Each path below is one point turned by a fixed rotation once a step. After each direction that follows a path, write how fast that rotation turns it, in degrees per step (0 if it stays still).
Each turn is a multiple of 5 degrees from 10 to 175, or 0.
Each row of a path follows its step; steps can be skipped.
Rotation 1:
step 2: [  6.8   8.8   8.5   6.7 -17.6 -18.7  11.9  -0.6  24.0   0.9 -10.0  22.9
 -27.6 -12.9  -5.0  -9.2   6.1   6.0   5.1  30.1  23.0   4.1  -2.0  15.8
  -9.2   0.5  16.1  20.5  -7.4  -5.8  26.1  16.2  15.8  -1.0 -37.7  -3.3
   5.7   9.7  10.6   5.1  14.9  -5.5   2.7 -31.9  -1.5 -20.8  42.9 -30.0
 -17.7  10.0  -8.4  -0.8   4.3]
step 3: [ 18.3  -7.6  10.0  24.2 -34.6 -14.6  -1.6  -3.5  11.7   5.6 -12.1  -2.0
   4.4  -9.6  -4.9  11.3 -20.1  25.6  10.5  13.2  24.9  -9.1  28.1   4.9
  23.5  -1.6  14.0 -12.4  36.7 -13.2  -1.0  18.3  10.3 -12.2 -12.2  17.8
  13.5  19.5   3.0  13.1  14.3   8.1  28.6 -21.6   8.2  -4.6  22.1 -21.9
 -14.5   3.8 -25.4  12.4  -8.6]
step 4: [  3.4   9.9  31.0 -11.6   2.8 -11.9  23.8 -24.0  22.1  24.1  14.7  18.2
 -14.8  -3.9   2.4   0.3 -16.8  29.1 -19.2   5.9  27.7 -25.0  10.9   6.9
 -10.6  -3.4   3.7   0.7  21.6  -3.9   1.4   2.8   3.4   2.0   5.1 -19.5
  17.3  24.1   7.9  -8.9   5.3  -1.3  30.2 -27.8 -11.5 -17.3  33.1 -26.9
   6.0  -8.6  -1.5   6.2  -6.5]
step 6: [ -6.7   3.9  18.6   1.3 -14.8   8.0   3.7  18.3  19.8 -11.3 -16.9  -4.1
  -5.4  -2.8 -14.2   4.2  -6.3  21.0  13.3   4.4  25.9 -12.8  23.5  33.6
   7.7 -28.1   6.9   9.0   8.3   8.6  -6.5   4.1   5.0  -7.1   8.4   2.7
  32.9   3.4 -18.5  16.5  20.0  10.8  34.3 -12.5  -9.1 -29.6  23.5 -39.5
  12.1  -9.2  -9.9  11.2  -3.9]
step 7: [ -4.5   7.0  23.0  19.7 -13.3   3.5 -10.9  -8.0  19.4   3.3  11.2   7.5
 -20.4 -10.4  19.0  10.3  -8.4  26.0   3.8   1.5  -0.4  -9.2   0.9  10.5
 -12.6  -7.5  14.4 -25.5  26.2  40.0  -1.7  13.4  -1.1   6.4   7.6 -10.0
  41.0  37.5   9.1   1.2  -4.2   0.7  18.0   2.4  13.1 -14.9  30.2 -15.7
  14.2 -16.4   4.0  12.0 -17.3]
step 8: [-32.3   1.4  29.4   9.8 -16.0   7.0   1.2  -5.0  12.6 -12.4  -7.0  17.9
 -47.3 -17.6   3.2  -6.4  20.0  15.3  12.1  12.0  37.2 -34.7  -5.8  22.3
  -4.8  -3.5  32.1  15.7   0.5  11.6  15.2  10.7   1.8  -3.4  -3.1   6.7
  11.4  -4.4   4.3  16.4   0.9  -7.9   3.0 -10.1   5.5 -18.7  27.1  -4.3
   6.8 -15.7  13.0  -0.9  -4.2]
step 9: [-15.6 -14.4  -7.7  20.1 -24.7  -0.7   4.5  11.2   9.9 -24.3 -13.9  -7.0
 -11.0 -15.5  -7.8  20.1   2.6  22.7  16.0  21.8   2.9 -17.2  17.2  25.2
  -2.5   6.9  22.5 -29.1  10.6   4.3  16.3   3.3   8.0   3.2   7.3   4.5
  10.5  16.0   0.7  22.8  28.7  -2.5  24.5  -3.2  15.6 -26.7  31.4  -5.1
  23.0  22.5  -8.6  17.4 -15.3]
step 10: [  8.8  -2.2  14.6   1.1 -14.3  -7.0   0.6 -17.1   6.2  -4.8  27.7  -0.2
 -16.1  -4.4  -4.8 -11.6  16.2  14.4  26.8  19.0  21.4 -43.6  28.8  16.5
 -13.0   3.4   2.6 -10.2  24.8  -2.9   2.9   8.2  -4.7  26.2   3.0 -11.8
  27.2  17.2  26.2   3.5  -1.6   5.1  19.3  -7.5   5.8 -19.1  12.2 -10.7
  23.5 -10.8  21.4  26.0  -4.7]
step 11: [ -9.5  -9.1  35.6  13.4 -16.7  18.8   5.7  -8.2   2.6 -15.5   9.8   6.2
 -33.0  -8.7 -14.3  10.9  11.2  31.2  -5.1   6.5  -4.7  -4.7  13.8  10.6
 -16.5  -3.5  25.3   7.8  13.6 -10.8  19.5  10.1  19.9  23.2 -24.7   3.0
   3.3   0.1  34.6  -3.0  12.4  -6.3  16.1  -0.4   7.3 -20.4  40.1  20.9
   2.8   3.8  14.2  -2.6 -18.3]
[-6.3  0.2 -4.7 -3.1  2.0  7.5 -4.7 -1.4 -2.5 -0.2  6.5 -2.8  1.0 -0.5
  1.4  9.0  0.5  7.1 10.7  0.1  3.6 -1.4 -2.9 -0.7 -0.4 -3.8  1.7 -2.6
  3.6  8.2  5.7 -6.4  1.3 -6.7 -4.0 -0.7 -4.4 -1.5  7.2  0.0 10.6  2.7
  2.4 -1.5 -4.8  2.6 -3.2 -1.8  5.0 -2.9  9.4 -0.9  2.4]	20
[-7.2 -4.5 -3.3  0.8  7.2  0.9  4.4  0.6 -1.2  3.4  6.2 -3.5 -2.2  6.3
 -3.0  0.6 -1.7 -3.0 -2.3  3.3  4.7 -9.3  7.0 -7.0  1.4  3.9  2.3 -2.8
 -0.5 -6.4  4.9  1.5 -3.7 -5.7  5.3 -1.0 -9.7  4.3 -0.9 -5.4  4.2  0.3
 -2.3 -1.3  9.8 -6.9 -2.1 -2.7 -4.1 -1.5 -3.0  4.4 -7.1]	65
[-1.6  2.7  1.1 -5.0 -7.9  5.4 -0.4  3.6  4.0 -0.1  0.5 -2.0 -4.5  0.0
 -3.4  1.0  4.1 -0.4 -2.9  5.7 -8.3  1.0 -2.3 -4.4 -1.1 -0.2  0.9 -6.7
  2.1  0.1 -2.5  3.8 -2.9 -2.6 -1.1  6.7 -3.1 11.8 -1.0 -5.7  5.7 -8.5
  5.1 10.6 -9.1  4.1  0.6  1.1 -5.4  6.2 -1.3 -2.4 -4.4]	175
[ 3.4 -0.6  4.0  2.8  3.5 -0.8  1.3  1.3  3.6 -0.7 -3.6  5.9 -7.1  3.3
 -0.7  2.6 -8.0 -5.6 -3.1  0.8 -4.7 -7.1 -2.6  6.3 -0.5  6.5 -2.1  5.5
 -8.6  2.4  1.3 -1.6  3.6 -9.8 -0.3  4.8 -0.7  1.9  1.7  2.7  7.3 -2.7
 -1.5 -3.6  0.5 -4.1  0.3 11.5 -1.3  1.6  9.2 -8.1  2.7]	110
Rotation 2:
step 0: [-34.5 -39.0 -12.3  11.4  -2.2  26.1 -10.4  -8.2 -13.4   2.0  31.7  21.8
 -19.4  -1.9 -41.9  -7.9  11.5   8.2  22.4  -7.9  -4.7   7.3 -17.6   3.7
  -5.0  -0.4 -15.5  -0.2   7.7  -6.3  -7.1  10.4  18.4 -19.3  40.1   2.3
  11.8   3.7 -12.1 -12.8  -7.0   1.3   6.1  -5.4  -8.7   7.8   5.2   0.4
   8.0   2.6  -7.0  -5.1 -19.7]
step 1: [-22.5   0.4  -7.1 -21.1  -3.3   9.7  -6.8 -10.6  15.1 -30.7  -3.1  -0.9
 -27.1  -3.8  -0.5   6.6  -6.6  -7.0   2.7  15.3 -22.5   7.3   0.8  -6.6
   6.6 -19.9  -4.6 -21.2  -8.1  -1.2  24.9 -16.0   8.7 -28.6 -19.6   8.2
  -6.7  16.4  -3.6 -28.5 -39.9   1.5   0.1 -12.5  12.6  -3.7  11.5 -10.9
  18.8  30.1  13.3 -25.7   0.1]
step 2: [ -7.6  24.4 -10.0  11.7  13.3   4.0  34.9 -10.4  12.3 -18.3 -23.3 -14.6
   6.6   7.4  11.1  18.2  -1.2  -9.8  27.3  -5.5 -19.8 -38.5   7.9 -10.7
  22.2   8.2 -12.5  24.5   8.1  13.1  -0.8  18.4   7.5  -5.6  -4.8   9.7
  13.8  22.6  17.9 -11.1  10.7   6.7  14.5 -24.4  20.0  23.5   1.3  -1.7
 -12.4   7.6   8.8 -14.5   0.6]
step 4: [  4.5  -9.0 -12.8  -1.6  24.8  -6.0  -8.9  26.3  10.6  11.1  32.2  12.4
 -12.6  -1.4  -1.6   4.0  14.3  12.8  -2.0  33.5 -17.0   4.1  14.3  -2.1
 -29.3  21.3  13.4  13.1  -3.0  -0.4  15.3  -0.3  17.2  11.6 -15.6  22.6
 -11.2  -5.8  -9.3  -0.7  -2.8 -19.7  -5.4 -30.7  -5.1 -13.5 -14.3  10.7
   7.2  15.1  16.5   9.0 -42.3]
step 5: [-17.9  -7.9  16.8  -6.0  -1.6   7.6  41.3  17.3  18.6 -22.0   3.2  15.3
 -20.1  -3.9 -21.4   6.9  16.2  22.3   7.3 -28.7   3.1 -18.2   3.8   1.0
  -5.5  12.8   9.6  12.0  -2.3  -5.1 -12.6  -0.7  -8.8 -18.2  -2.1  30.6
  -1.1  -9.5  -6.5  16.7 -19.0   2.6  -9.4  20.5  -9.2  -6.7  10.8  -0.1
  -1.7  -9.1  16.5 -30.3 -35.1]
step 6: [-17.9 -10.0 -25.6 -30.0  15.6  -2.0   2.9   2.2 -12.6 -22.3 -17.2  11.5
 -23.6 -23.9  -1.5  12.2 -29.1  -8.0   8.7   6.6   2.6 -22.5   6.7   5.9
  -0.1  14.3 -20.1 -28.8   2.9 -22.0  -7.6   0.5 -21.1  -0.2  13.1   6.8
  -2.3  16.4 -12.9   1.1   9.2  16.8  21.9  18.9  -1.7  -0.2 -14.2 -13.5
  12.0  -7.7  38.3  -9.5  14.0]
step 8: [ -7.6  15.2  12.0  -4.6 -12.6  34.2   1.7  19.2  18.9 -20.3   5.3  12.0
   2.8 -13.9 -17.4  35.1 -13.4  -7.0  11.9   2.9   2.4  17.4 -15.7 -24.7
 -11.1   3.3   8.6 -16.6  10.3  12.8 -10.5 -11.3  21.2  -3.2  15.1  -6.1
  10.8  10.1   5.2   0.7  -7.5 -40.2   3.7 -22.7  24.1   2.4  28.8  22.6
  -7.1  -5.4  -5.1  11.0 -13.7]
step 10: [-25.6 -18.5  14.9   3.3   4.4   7.3   5.7  -7.4 -12.8 -24.0  -5.3  14.6
  -2.3  -9.3  -0.2  -3.6  17.6 -23.8  13.1  23.4  16.4 -18.0 -28.4  38.2
   9.3   5.8   4.0  32.9  -1.8  -6.3  10.6  16.0  16.7 -17.9 -10.4  19.9
 -28.9  11.5   7.8 -18.6  22.5   5.4  -7.1   3.0   1.5  -9.0  -0.9 -19.3
  -9.2  -5.8   7.3 -11.5 -20.7]
step 11: [ -5.9  -8.6  14.5   4.7  11.3  -1.1  16.1  11.8  11.4 -21.0   0.2  -4.4
 -18.7 -15.9  13.0  18.4  -8.3  13.9 -10.4  21.4 -19.0  20.2  11.1  13.2
 -23.4 -30.1   0.7 -10.1  25.1 -19.8  23.8  21.0  -4.0 -21.4  -4.5  14.7
   1.6  -7.3  14.9   2.9  28.6  -4.5  -1.4  -4.0  31.1  20.7 -12.9   4.1
  16.5 -14.8  30.2  -6.7   1.9]
[ 6.6  3.9  1.6  0.8 -2.5  3.0  8.5 -5.2  6.2  8.9 -5.6  8.0  0.6 -0.8
  2.0  4.2 -1.5  4.3 -3.7 -3.1 -0.6 -2.7 -1.4 -7.4 -2.5  2.1  0.7 -1.1
  6.4  5.7 -5.8  1.6  0.2  1.9 -1.1  1.1 -4.7  0.8  4.3  1.0 -1.4  4.4
 -6.2  0.2  3.5  3.3 10.6  4.6  7.9  0.8  9.2 -6.1  2.9]	110
[-6.8  0.8 -4.5  6.4  2.3  1.6  3.1 -1.4  4.9 -3.3  0.2  3.4  1.4 -2.5
  3.7  0.3  0.3 -2.6 -3.8 -4.8  1.0 -6.7 -0.4  8.7  5.9  0.9 -1.9 -2.0
  2.3 -3.2 -3.2 -8.0 -7.0 -0.7 -6.8  8.6 -2.7 -5.0  1.5  3.3 -7.8  0.4
  5.6 -7.3 -4.4 -6.0  8.9 -6.9 -0.4  4.2 -2.9  2.1  5.5]	90
[ -7.0  -0.4   3.4   0.3   2.9  -4.4  -3.4   2.7  -3.8   3.9   3.0   5.6
  -5.6  -1.0  -1.8  -3.0  -2.2   1.4   1.5   0.0  -3.2  -3.6  -2.2  -2.6
   1.7  -7.7 -13.8  -5.7   1.4  -3.3   3.0   3.3  -5.1  -2.3  -8.1   1.0
  -4.2  -2.9  -0.2   2.2   0.2   2.2   2.9   5.1  -2.4   8.0   1.7   2.6
   7.8  -8.8  -5.8  -7.5  -6.3]	65
[ -2.5  -4.7   2.5   4.1   4.1  -0.2   1.5  -9.4   1.2   0.5  -7.5  -4.4
  -0.5   6.7  -1.9   0.5  11.6  -0.3   3.7   4.5  -0.4  -2.8   2.4   3.9
  -2.1 -11.0   0.0  -0.6   0.6  -2.2   9.1   3.4   6.5  -1.7   0.8  -1.1
   2.3  -0.1   3.4  -9.7   3.5  -2.7   3.0  -4.0   3.5  -1.7  11.2   1.7
   5.7   0.5  -1.8   2.2   2.6]	40
[ -4.1   1.2   4.1   0.3  -0.8   7.4   7.2  -0.8   0.7   0.8   0.9   3.1
   1.1   4.5  -7.4   4.9  -0.5  -2.5   3.0  -6.7  10.4  -0.5  -9.1   0.0
  -4.4   3.0   4.9  -2.6   4.2  -1.2   3.4   1.7   2.8  -2.4  -5.8  -1.5
   1.0  -4.5  -5.9  -0.8   8.1   7.2   0.5   5.3  -1.0   2.8  -0.5  -1.4
  -4.5   9.6 -10.9  -1.7  -1.6]	145
[-0.4 -3.5  0.5 -6.5 -0.3  7.9  7.4 -2.0  4.1  1.4  7.3 -7.1 -7.3  0.0
  0.7 -5.4 -1.2  2.9  3.8  0.2  1.3  0.4  3.1 -5.5  5.9  6.7 -8.6  0.0
 -1.5  4.2 -1.5 -4.1  1.5 -5.2 -6.1 -9.8 -1.9 -1.3 -4.1 -2.5  6.1 -6.6
 -1.5 -4.4  1.2 -0.1  2.0 -5.9  1.9 -4.2 -1.1  1.7 10.1]	60
[ 0.3 -2.3  8.2  0.3 -2.4  0.8  2.3 -3.6 -6.3 -9.1 -3.7 -4.6 -5.5  0.4
 -4.4 -8.2 -3.9 -2.0 -4.7  0.6 -6.5 -4.7 -1.3  1.9  0.6  7.4  2.1 -0.3
 -9.0  0.3  5.9 -1.4  2.1 -9.0  2.6  8.1 -5.8  2.1  1.0  0.5 -0.2  8.3
 -0.9  5.0 -4.0  6.2  1.8  0.1  2.3  4.2  6.2 -0.6  5.1]	80
Rotation 3:
step 1: [ 27.5 -17.5   4.9  -7.8 -13.7  40.3  14.0 -15.5  25.2   0.2  17.9  30.4
  -6.1  11.3  13.2  -2.5 -33.5  30.8 -20.8 -14.8   1.6  -9.4  -6.7  -0.2
   6.4  10.2  -6.9  23.4  27.4  -8.7  -9.0  20.3 -24.9  -6.2  -6.3 -11.2
  12.1 -24.3  16.6   9.3  30.9   9.5 -18.7  24.6 -12.2  -7.2  -7.1   5.5
 -25.2  -1.8 -18.9   9.7  21.4]
step 2: [-10.5  15.0   0.9   1.3  -8.9  14.5  15.2 -44.3   1.5  -2.3  -6.7 -19.0
  19.7 -24.1  15.3  22.4   4.7  -6.3  -6.4  33.0 -18.3  23.0   3.9 -21.7
   9.6  -6.0  11.8  -6.1  12.1  20.3 -28.8  -2.2 -13.0  -5.0 -30.9  13.1
  -2.3 -30.7   8.5  12.6  -0.1  17.3 -12.7  -3.4 -13.1 -12.2  25.0   6.0
 -19.5 -13.7   6.8  48.8   3.2]
step 3: [ 28.3  -5.9 -12.0  -0.5 -13.6  -3.6   7.5   0.0   1.6 -15.0 -41.6 -34.8
 -20.9  -6.6  -6.9 -10.7  -5.8 -54.1 -23.8  14.9  -5.9 -15.1   5.7  12.9
 -42.9  14.5  -8.6  -0.8  -2.8  13.6   1.3  -1.2  -5.6  -5.7 -16.3  10.7
  32.4 -22.6  -7.8  11.7   8.9   9.3  27.0  10.7 -13.2 -12.4   2.8  29.2
  14.8   3.0   4.2  10.0  -9.2]
step 4: [ 23.5 -10.0  24.3 -12.2 -17.2   0.9  16.1  10.3   5.9   8.9 -26.7 -31.2
 -10.6  19.2  10.0  -8.0 -35.3   1.0  -3.7 -17.8   1.1  -6.1 -14.1  18.8
 -11.6  14.3  -2.4  -3.9 -14.5   5.3  -9.1  -9.6  -2.6  23.7   0.9 -14.5
 -23.8   6.8  -1.3  -1.7 -16.4 -11.5 -13.5   0.3 -27.4   7.4   5.1   4.8
   4.2  10.0 -47.7  18.3  57.5]
step 5: [ 21.3 -23.8  11.8   0.7   8.9   6.8  25.7 -27.5   5.4  -0.1  -0.7 -24.3
   5.0 -27.3  20.8  -4.3 -15.5  -2.5  11.3  -4.6  12.3  39.0 -22.5 -17.0
  30.8  19.9 -19.6  27.5 -30.9 -20.2  -6.0  -8.5  17.4  16.7 -19.9  18.8
 -18.7   2.7 -10.1   5.4 -13.9 -16.8 -10.6  -7.0 -30.1   9.2 -18.5 -10.3
 -13.4  -3.1  15.6  10.8 -23.2]
step 7: [ 23.7  10.6   3.3   6.4   4.2   2.1  -3.1 -24.0  50.6  19.5 -10.2  -4.0
   1.9 -13.2   1.3  12.0  12.2  -1.0 -38.2   1.8  19.4  11.7 -12.5  29.6
   4.0 -18.0   5.1 -10.9  24.3  -1.8  -5.8  -9.6 -10.0 -14.8  28.3 -54.5
  -9.5  -3.7   4.7 -14.5  -5.9 -20.7 -12.2  22.4 -21.8  -4.0  12.6  20.2
  -2.2 -17.8 -15.7   5.2   5.5]
step 8: [ -6.3 -11.4  -6.6  14.7 -16.0   0.6  14.3  -1.9  11.2 -19.7   4.2  -5.3
 -13.7 -43.2   1.3 -32.7  -3.0  13.9  -2.5  19.0 -17.1   7.4 -15.2   5.2
  12.4  19.5 -25.0 -12.0   9.7  20.9 -24.6  14.0  24.9 -22.5 -14.8 -23.2
 -19.5  -8.0  12.0 -13.6 -14.0 -27.9   4.8  12.7   8.0   0.9  -7.3  23.5
  -0.4  23.3  18.7  49.7  -5.6]
step 10: [ 31.4  10.4  -7.5 -25.0 -11.7  -0.4  17.5 -36.7  17.5   2.9   3.0   8.4
  22.7 -15.6 -13.2  13.4   5.8  -7.1  -0.9 -19.2  20.6 -19.9  19.5  -7.0
  11.0  -0.1  25.4   2.1 -17.5   5.5   4.7 -30.5 -12.8  23.1  -1.4  -8.7
 -22.6 -29.4 -30.9   1.6  -5.6   8.6  13.7  32.1 -12.7  -9.1  -5.3  -4.9
 -15.7  20.4   0.6  23.0  37.8]
step 11: [ 27.8  -5.2 -26.3   1.1  12.2  21.4  16.9   7.8  21.4 -23.2   3.6   1.2
 -10.7 -10.5  -0.6  -8.4  -3.9 -33.9   8.2  -1.7  -8.9 -29.4 -43.6 -10.5
  -7.3  -2.8   5.7   4.9  -7.3  -4.6 -13.6   2.7   7.7   4.1   5.9  22.0
 -17.5 -31.4   8.4  27.9  10.5 -20.0 -34.6  14.5  -6.1 -12.1 -12.8 -12.7
   5.9 -25.3  14.2  42.2  -7.0]
[ -1.8   7.2   4.8  -1.1  10.3  -4.3  -0.4  -6.9   0.2   7.1   3.0 -10.2
   1.3  -3.6   3.3   7.3   2.2   2.4  -7.1   0.0   0.2   1.9   1.2  -1.6
   6.7  -2.3  -1.9  -2.1   4.4  -0.3   1.2  -1.9  -3.1   8.0   6.5  -3.0
  -1.8   9.4  -1.0   3.6   4.6   4.2  -0.2  -6.7  -1.0   1.3   4.6  -1.8
   1.7   0.2   0.7   5.8   8.8]	140
[  6.9   4.1  -5.7   1.9  -2.3  -4.1 -10.8  -3.3   8.7   0.6   6.8  -0.9
   2.2  -2.6  -4.2  -4.5   2.2   9.7   0.3   1.5  -5.0  -1.6  -4.4  -6.3
  -2.9   6.5  11.0  -2.2   8.6   2.0   3.0   0.5   0.1   2.9   1.9   3.8
   3.3  -0.9  -3.0  -1.3  -3.9  -1.4  -4.8  -0.7  -1.4   3.0  -5.1  -0.3
   3.8   8.4   3.2  -0.9  -0.3]	35
[  6.1  -0.7   5.5  -1.4   1.5   1.1  -5.6   2.6  -8.3  -6.4   8.4   1.8
  -7.9   1.7   0.9   2.4  -2.7   6.4   1.7   1.2   4.8   5.6  -0.8   5.7
  -5.9  -6.6   9.5   0.7  -2.4   0.8  -7.0   0.7 -13.8  -1.8   2.7  -1.7
  -1.7  -0.4  -2.5   2.1   2.6  -2.7  -2.4  -3.6  -3.0   1.4   3.7   4.7
   1.0   1.4  -8.3  -1.2   0.8]	135
[ 3.9  5.7  9.1 -3.5 -2.6 -0.4 -0.1  4.2  8.4  2.3  5.2  0.3 -0.2  5.6
 -0.8 -7.8 -5.1 -2.0  2.0 -7.1 -1.2 -2.5 -6.4 10.8  3.2  0.1  0.4 -2.7
  3.7  3.9 -4.6 -8.9  1.4 -4.8  2.7 -6.6  1.2 -0.3 -3.6  8.0 -1.7  4.3
  4.2 -1.3  2.0 -4.8 -6.8 -5.0 -4.1 -4.3  2.1  1.3  2.0]	110
[  2.3   1.3   4.1  -4.3  -2.2  -4.7  -3.2  -3.6   1.2   7.6  -6.9   4.0
   2.5  -1.5   1.1   6.8  -5.7  -1.0   4.9  -2.6   4.8   7.0   0.9  -5.8
   2.1   1.3   3.2  -0.4   5.2   6.1  -3.0   3.2   5.5  -8.0  -1.2  -1.6
 -10.4  -5.6 -10.3  -4.2  -0.2  -1.0  -5.6   2.0   2.7   2.8   5.4   0.6
  -2.6  -4.1   0.1  -6.7   6.9]	130
[  4.2   1.8   7.4  -5.8   4.2 -13.5   6.2   0.8  -0.1   0.5  -5.0  12.1
   3.4   3.7  -3.5  -2.9   1.6  -2.4  -6.4   3.1   4.0  -5.1  -2.6  -3.0
  -8.1   2.8   0.1   1.2   5.3  -2.3   1.8   1.1  -6.1   6.2   1.7  -3.5
  -0.4  -1.8   4.3  -2.2  -4.0   2.4   9.5   1.1  -4.6   2.5   4.3   0.1
  -1.5   2.1  -0.3  -4.4  -0.7]	115
[ 0.9  6.2 -0.6 -1.5  1.6  5.5 -1.2 -1.7  5.3  5.2  1.5  2.1 -9.9 -6.9
 -3.6  4.3 -5.4 -4.7  0.5 -5.4  8.1  5.4 -6.4  4.6  0.3  2.2 -3.7 -1.7
  5.0 -9.1  5.3  5.5 -2.1  3.4 -4.8  3.6  3.5 -2.1 -1.9 -3.2  6.9 -1.5
  4.1 -1.4 -5.6 -7.3 -1.1  1.2  5.8 -0.5  2.9 -6.1 -6.2]	170
